In the data rows, zero lies at 4.5, halfway between 4 and 5.
Here are some points, one per row:
[2 4 6 5 5 4 6 7 4 6 4 5 4 8 3 3 3 5 6 6 7 7 5 5 4 5 6 4 4 6 2 5 4 4 6 2 3
 4 3 6 3 4 4 4 7 4 6 5 3 5 6 2 5 5 5 6 4 5 5 4 5 6 5]
[4 4 2 5 2 7 2 5 6 2 5 6 5 3 7 2 6 3 4 3 6 3 1 4 4 5 7 6 1 5 4 6 5 6 2 6 6
 6 7 2 4 2 7 2 3 6 6 4 7 5 5 7 3 2 4 5 3 5 5 5 4 6 8]
[5 5 3 4 2 7 2 6 3 5 6 6 7 5 6 3 6 4 5 5 5 4 3 4 6 4 5 5 3 5 2 5 5 4 4 6 4
 5 4 6 3 2 6 2 2 6 6 3 7 3 3 4 6 0 3 2 3 7 6 3 4 6 3]
[4 2 4 8 6 3 6 2 2 2 4 2 2 5 4 6 3 5 3 4 4 5 5 4 4 3 2 4 5 2 5 3 1 5 6 4 4
 5 4 4 8 8 4 8 7 3 3 7 3 6 4 4 3 6 6 3 5 2 3 5 5 2 4]
[2 4 7 5 5 2 7 7 4 6 2 2 4 8 5 7 4 7 7 5 4 6 4 6 4 5 6 6 4 6 4 6 5 7 7 1 2
 4 3 5 3 4 4 4 7 3 3 3 3 3 5 1 5 3 7 5 6 3 2 4 4 6 5]
[3 1 4 6 7 2 7 3 5 4 3 4 2 5 4 7 3 6 2 4 5 6 6 5 4 3 5 4 5 3 5 4 5 7 6 3 3
 2 4 5 6 6 4 6 7 2 3 7 2 6 5 2 6 6 7 7 5 1 1 2 3 4 5]
[4 6 2 4 1 7 0 5 6 3 7 6 5 3 6 3 8 2 3 3 5 5 3 7 5 3 6 6 2 5 3 6 6 6 3 7 6
 4 9 4 5 1 7 2 3 7 7 5 8 4 3 6 4 1 3 5 3 6 6 2 3 5 5]
[3 7 6 5 5 5 5 4 5 3 4 3 3 3 3 7 4 4 5 3 3 5 4 7 3 3 4 5 3 2 8 7 3 3 4 7 4
 4 4 2 6 7 5 5 5 6 2 4 5 4 2 6 2 6 7 5 6 4 7 6 6 2 3]
[5 4 2 0 6 3 3 4 6 4 5 8 6 4 5 3 8 4 4 7 0 3 5 3 6 6 3 6 7 6 6 5 8 4 3 6 5
 2 6 4 3 4 2 4 3 6 7 4 5 0 6 6 6 5 4 6 5 5 5 2 3 5 4]
[4 1 4 5 8 2 8 3 4 3 4 4 2 5 4 4 3 6 3 4 5 7 7 4 4 3 4 2 6 4 3 3 5 5 6 3 4
 3 4 6 6 7 4 6 8 2 5 7 2 7 5 2 6 7 6 7 5 2 1 2 2 4 6]
[8 4 4 5 4 6 3 2 5 5 7 4 8 5 4 4 3 3 7 6 6 5 7 2 7 8 1 2 6 7 5 2 4 2 5 4 7
 5 4 7 5 4 2 6 3 3 4 7 3 5 5 5 7 6 1 3 2 7 4 6 6 5 3]
[4 7 8 5 4 4 6 6 1 6 4 0 5 6 4 6 5 8 8 4 2 4 4 6 3 4 3 7 5 6 5 4 3 7 6 1 2
 7 3 4 3 5 5 3 4 3 2 2 4 3 2 0 4 3 5 1 9 4 4 5 7 7 5]
[4 6 8 5 4 6 5 8 2 8 4 3 4 6 4 3 4 5 3 6 8 4 4 5 6 5 3 5 7 6 3 3 3 3 7 3 3
 8 1 7 1 4 5 4 6 3 5 1 2 6 4 2 6 3 3 2 7 6 6 6 9 4 4]
[9 3 3 4 2 4 4 1 5 4 8 5 7 4 4 3 2 2 5 4 7 5 9 1 7 7 1 1 7 5 5 1 2 3 6 4 8
 5 4 7 6 4 4 7 5 1 5 7 2 9 7 6 7 8 2 2 3 5 4 8 4 4 2]
[4 4 2 4 2 7 3 6 5 3 5 7 6 3 8 1 6 3 4 4 4 1 3 3 5 5 7 5 3 5 4 4 5 6 2 6 7
 5 5 3 4 3 6 2 2 6 6 2 7 5 5 7 4 3 4 3 4 5 6 7 5 6 7]
[4 5 6 3 6 3 5 4 9 6 2 6 4 5 7 6 4 6 5 5 6 4 2 5 4 4 7 7 5 4 7 8 7 5 3 5 4
 5 4 3 5 5 5 3 6 6 2 4 4 5 4 6 3 5 6 7 5 3 4 3 4 6 5]
[3 7 9 6 4 3 6 7 1 6 4 1 3 6 4 6 4 7 7 4 3 4 4 7 4 4 3 6 6 5 4 5 1 7 7 2 2
 7 3 5 4 5 5 4 5 3 2 2 3 4 3 1 4 4 6 2 8 4 5 6 9 5 5]
[5 4 2 5 2 7 2 5 6 3 5 6 5 3 7 2 6 3 5 3 5 4 2 5 4 5 6 6 1 5 4 6 6 6 2 6 6
 6 7 3 4 2 7 2 3 6 6 4 8 5 5 6 3 2 4 6 3 5 6 4 3 6 7]
[3 7 4 5 4 5 3 5 5 1 4 3 3 2 3 5 5 3 2 3 5 5 5 6 3 2 6 4 3 2 6 5 3 2 3 7 5
 3 5 2 6 6 6 5 4 5 5 3 6 5 4 7 2 7 5 4 5 4 6 6 6 1 3]
[8 3 5 5 4 5 4 2 5 5 7 5 7 5 4 4 4 3 6 7 7 5 7 2 8 7 1 2 7 7 6 2 4 2 6 4 6
 5 4 7 5 4 1 6 3 3 4 7 4 5 6 5 7 6 2 3 2 6 4 6 5 5 3]
[4 2 5 4 7 2 7 4 5 4 2 5 2 5 4 7 3 7 3 4 5 5 5 5 3 3 5 4 4 3 5 5 5 6 6 4 3
 3 5 4 6 6 4 5 7 3 3 6 3 5 5 2 4 6 7 7 5 1 1 2 3 4 5]
[4 5 3 0 5 6 3 5 6 4 7 7 4 3 4 3 4 5 3 5 4 6 6 5 5 3 5 3 6 3 4 4 7 4 4 6 6
 1 7 5 4 4 5 6 3 4 7 3 4 3 6 7 4 6 4 5 3 4 5 3 2 5 3]
[3 6 5 6 7 5 6 3 3 6 3 3 3 4 3 9 5 4 5 1 3 5 5 9 1 1 5 5 2 3 6 7 2 5 5 7 1
 3 4 3 7 7 5 5 3 7 1 6 7 2 1 3 2 4 6 4 5 3 5 3 5 1 3]
[5 4 7 3 7 5 5 7 6 8 3 6 6 7 4 2 3 6 7 7 6 5 5 4 7 7 4 3 5 7 3 4 5 1 5 4 3
 4 2 7 1 3 3 4 4 4 7 4 2 4 6 4 7 4 3 6 6 7 6 5 5 5 2]
[6 4 2 1 5 4 3 5 5 5 5 7 6 5 6 3 7 4 4 7 2 3 5 3 7 6 3 6 7 5 5 5 8 4 3 6 5
 3 4 5 3 4 2 4 3 5 8 3 6 2 6 6 7 3 4 4 6 4 5 3 4 5 5]
[5 4 3 3 3 6 3 5 6 2 4 6 5 3 8 2 6 3 3 5 4 2 2 2 5 6 7 6 3 4 4 5 5 5 2 5 6
 7 6 3 4 4 6 3 2 7 5 3 6 5 7 6 2 4 4 5 3 4 6 7 4 6 7]
[5 4 3 4 2 5 3 5 5 3 5 6 6 4 7 3 7 3 2 6 4 2 3 2 6 6 6 5 5 4 4 4 5 4 2 4 6
 6 4 4 5 4 5 3 3 6 6 2 5 5 6 6 4 4 4 3 4 4 5 7 5 4 6]
[7 4 4 5 5 7 5 3 2 6 7 4 6 4 1 6 2 5 3 4 7 7 8 5 5 4 3 2 5 4 3 3 4 1 5 4 6
 4 6 7 5 4 3 8 4 2 4 8 5 6 5 6 5 6 2 4 1 7 6 4 2 4 2]
[4 2 4 4 5 2 9 2 3 5 6 4 3 6 2 4 1 5 4 4 7 7 9 2 3 5 5 1 5 6 1 3 5 4 8 1 7
 4 6 8 4 6 4 8 8 2 5 7 2 9 8 2 8 7 4 7 4 4 1 2 1 4 7]
[4 4 6 5 5 3 5 6 5 7 2 5 6 6 6 5 5 7 8 5 2 6 4 4 5 6 4 6 4 7 3 5 6 5 6 3 2
 4 2 4 3 3 4 2 5 4 6 3 6 2 4 2 6 2 5 3 7 5 3 4 3 6 3]
[3 8 4 6 6 4 5 4 4 5 2 3 2 2 2 8 6 3 3 0 3 6 4 9 1 1 5 5 2 1 7 7 4 5 4 7 2
 3 6 1 7 5 8 5 5 7 1 5 7 4 0 6 2 4 6 7 6 4 6 4 3 2 4]
[7 5 4 4 4 5 3 3 4 5 7 5 7 5 4 4 4 4 6 7 4 4 5 3 7 7 3 4 5 6 6 3 5 2 4 5 6
 4 4 6 4 5 2 5 2 5 6 6 4 3 5 5 5 5 2 3 2 6 6 5 6 5 3]
[3 6 6 6 5 4 5 4 5 3 4 3 3 4 3 7 3 4 5 4 3 4 4 6 3 3 5 5 4 2 7 5 3 3 5 7 5
 4 4 3 6 8 4 5 4 6 2 4 5 4 2 6 2 6 6 5 5 4 7 6 6 2 3]
[5 6 3 4 5 5 3 4 7 3 3 3 4 3 6 4 6 4 4 4 3 2 2 3 2 7 7 6 3 4 6 5 4 5 1 4 5
 8 6 2 5 4 5 4 3 8 3 3 5 5 6 5 3 4 5 5 4 4 4 7 3 5 7]
There is one direction along which these points spread out most. Take the direction at right angles to it along which they spread out most. Go by this last direction. Where along it does each point below lie, from 0 to 99? 50 is the average, and the first point above lies past it. One standard deviation of the points above along it is 16.
[6 4 2 1 5 4 3 5 5 5 5 7 6 5 6 3 7 4 4 7 2 3 5 3 7 6 3 6 7 5 5 5 8 4 3 6 5
 3 4 5 3 4 2 4 3 5 8 3 6 2 6 6 7 3 4 4 6 4 5 3 4 5 5] 62
[4 4 2 4 2 7 3 6 5 3 5 7 6 3 8 1 6 3 4 4 4 1 3 3 5 5 7 5 3 5 4 4 5 6 2 6 7
 5 5 3 4 3 6 2 2 6 6 2 7 5 5 7 4 3 4 3 4 5 6 7 5 6 7] 52
[5 4 2 0 6 3 3 4 6 4 5 8 6 4 5 3 8 4 4 7 0 3 5 3 6 6 3 6 7 6 6 5 8 4 3 6 5
 2 6 4 3 4 2 4 3 6 7 4 5 0 6 6 6 5 4 6 5 5 5 2 3 5 4] 59
[3 7 4 5 4 5 3 5 5 1 4 3 3 2 3 5 5 3 2 3 5 5 5 6 3 2 6 4 3 2 6 5 3 2 3 7 5
 3 5 2 6 6 6 5 4 5 5 3 6 5 4 7 2 7 5 4 5 4 6 6 6 1 3] 35
[8 4 4 5 4 6 3 2 5 5 7 4 8 5 4 4 3 3 7 6 6 5 7 2 7 8 1 2 6 7 5 2 4 2 5 4 7
 5 4 7 5 4 2 6 3 3 4 7 3 5 5 5 7 6 1 3 2 7 4 6 6 5 3] 79
[4 6 2 4 1 7 0 5 6 3 7 6 5 3 6 3 8 2 3 3 5 5 3 7 5 3 6 6 2 5 3 6 6 6 3 7 6
 4 9 4 5 1 7 2 3 7 7 5 8 4 3 6 4 1 3 5 3 6 6 2 3 5 5] 46
[3 6 5 6 7 5 6 3 3 6 3 3 3 4 3 9 5 4 5 1 3 5 5 9 1 1 5 5 2 3 6 7 2 5 5 7 1
 3 4 3 7 7 5 5 3 7 1 6 7 2 1 3 2 4 6 4 5 3 5 3 5 1 3] 20
[3 8 4 6 6 4 5 4 4 5 2 3 2 2 2 8 6 3 3 0 3 6 4 9 1 1 5 5 2 1 7 7 4 5 4 7 2
 3 6 1 7 5 8 5 5 7 1 5 7 4 0 6 2 4 6 7 6 4 6 4 3 2 4] 15
[4 2 4 8 6 3 6 2 2 2 4 2 2 5 4 6 3 5 3 4 4 5 5 4 4 3 2 4 5 2 5 3 1 5 6 4 4
 5 4 4 8 8 4 8 7 3 3 7 3 6 4 4 3 6 6 3 5 2 3 5 5 2 4] 43
[5 5 3 4 2 7 2 6 3 5 6 6 7 5 6 3 6 4 5 5 5 4 3 4 6 4 5 5 3 5 2 5 5 4 4 6 4
 5 4 6 3 2 6 2 2 6 6 3 7 3 3 4 6 0 3 2 3 7 6 3 4 6 3] 56
[4 6 8 5 4 6 5 8 2 8 4 3 4 6 4 3 4 5 3 6 8 4 4 5 6 5 3 5 7 6 3 3 3 3 7 3 3
 8 1 7 1 4 5 4 6 3 5 1 2 6 4 2 6 3 3 2 7 6 6 6 9 4 4] 57
[2 4 6 5 5 4 6 7 4 6 4 5 4 8 3 3 3 5 6 6 7 7 5 5 4 5 6 4 4 6 2 5 4 4 6 2 3
 4 3 6 3 4 4 4 7 4 6 5 3 5 6 2 5 5 5 6 4 5 5 4 5 6 5] 54
